m =
[[-163.82   28.35  -40.39   40.92   24.75   39.13  -24.25   42.86]
 [ -31.24 -134.57 -163.86 -142.58 -136.49 -145.57  154.59 -146.19]
 [ -97.47    5.06 -112.28   14.70    5.58   15.95   97.28   10.35]]
The entry directly below -134.57?
Answer: 5.06
The last entry in the row that holds the smallest entry -> -146.19
The last entry, reading row by row: 10.35
The entry directly above 5.06 is -134.57
The second entry, reading row by row?
Answer: 28.35
The largest entry in the last column?
Answer: 42.86
The first entry, reading row by row?
Answer: -163.82
The entry directly above -97.47: -31.24
The top entry of the column that holds the smallest entry?
Answer: -40.39
The entry in the bottom-left corner -> -97.47
The entry just left of 14.70 is -112.28
The bottom entry of the column that holds the largest entry -> 97.28
The 2nd entry on the diagonal from the top-right corner?
Answer: 154.59
The entry just right of 40.92?
Answer: 24.75
The entry directly below -40.39?
Answer: -163.86
The 4th entry, reading row by row?
Answer: 40.92
The entry directly above the largest entry?
Answer: -24.25
The 3rd entry on the diagonal from the top-right corner?
Answer: 15.95

Read these off the array that follows.
1) The entry just left of 36?
2) The entry just left of the largest entry?
3) The entry just right of 31?
[[-48, -33, -34, -31, -37, -41, 29, 35], [4, 31, 16, 23, 9, 33, 18, -20], [-33, -36, -32, -35, 46, -39, 36, -37], [-16, 40, 32, 37, 26, 41, -35, 18]]
1) -39
2) -35
3) 16

Questions about the row below.
1) Report the 1st entry from the left.
2) Report the second entry from the end.
3) Report the third largest entry.
[36 50 30 46 55 12 76]
1) 36
2) 12
3) 50

a = [[6, 5, 3, 3, 5, 6, 4, 4], [5, 1, 5, 4, 2, 3, 5, 3], [6, 5, 3, 5, 4, 4, 1, 4], [3, 4, 4, 2, 5, 5, 5, 3], [3, 4, 4, 2, 5, 6, 5, 3], [3, 4, 1, 4, 5, 4, 2, 4], [7, 5, 4, 4, 5, 5, 3, 5], [4, 4, 4, 2, 5, 5, 4, 3], [4, 3, 5, 3, 5, 4, 5, 5]]
The entry just right of the largest entry: 5
The largest entry -> 7

data =
3493,7373,6364,2027,4478,2776,4562,7662,5312,5739,6289
2555,5497,4468,2998,5011,7464,3614,2859,2287,2195,5028
3652,4854,4828,4193,2408,3055,5644,2668,6143,5372,3795
2233,1867,5179,7712,4971,7720,2476,6569,3077,4265,7476
1827,6795,4034,5059,6997,6319,6723,5459,2224,6352,5262
2677,5620,7029,7241,4351,4359,4848,5629,4050,7312,6793
5985,5000,4826,7843,3435,2283,4915,7299,7481,7019,7125
5981,6033,5478,3897,2553,2848,3898,2032,3071,3581,6525
7081,7129,3317,3405,6358,3111,3827,5542,6804,6204,3777
4286,4158,3030,6672,4555,2780,3006,5704,5058,3717,7562
7553,7377,1811,6688,3715,6563,5101,2317,3788,7532,2796
2877,6126,7394,6454,4472,2514,2607,7693,4811,1789,5963
4686,5469,3472,6713,4690,6153,3098,3692,5081,4497,6642
7481,6149,4123,6023,1767,2878,1976,2678,3176,7793,5737
3391,4994,2553,3676,5173,5538,5386,4134,3242,5592,1872
Rows and columns are numbered from 0.
Report the entry just left of the centre entry.
A: 2553
Report the top-right entry.
A: 6289
The entry directly above the smallest entry -> 4690
The top entry of the column that holds the largest entry -> 2027
The bottom-left entry: 3391
Report the entry just left of 5620.
A: 2677
Report the entry just right of 5497.
A: 4468
Report the entry in row 2 and column 0.
A: 3652
Report the entry at row 1, column 0.
A: 2555
Report the entry in the top-left corner.
A: 3493
Report the entry just left of 3777.
A: 6204
Report the entry just right of the largest entry.
A: 3435
The entry directly below 6525 is 3777
The entry just left of 7394 -> 6126
The entry directly above the largest entry is 7241
The entry just right of 5469 -> 3472
Report the entry just right of the centre entry.
A: 3898
Report the entry just left of 1867.
A: 2233
Report the entry directly above 2859.
A: 7662
Report the entry directly above 5262.
A: 7476
The entry just left of 6033 is 5981
Report the entry directly below 5081.
A: 3176
The entry directly below 7373 is 5497
The entry just left of 3676: 2553
Report the bottom-right entry.
A: 1872
Report the entry just right of the smallest entry.
A: 2878
The entry just left of the smallest entry is 6023
The largest entry: 7843
The entry just left of 5538 is 5173
The centre entry is 2848
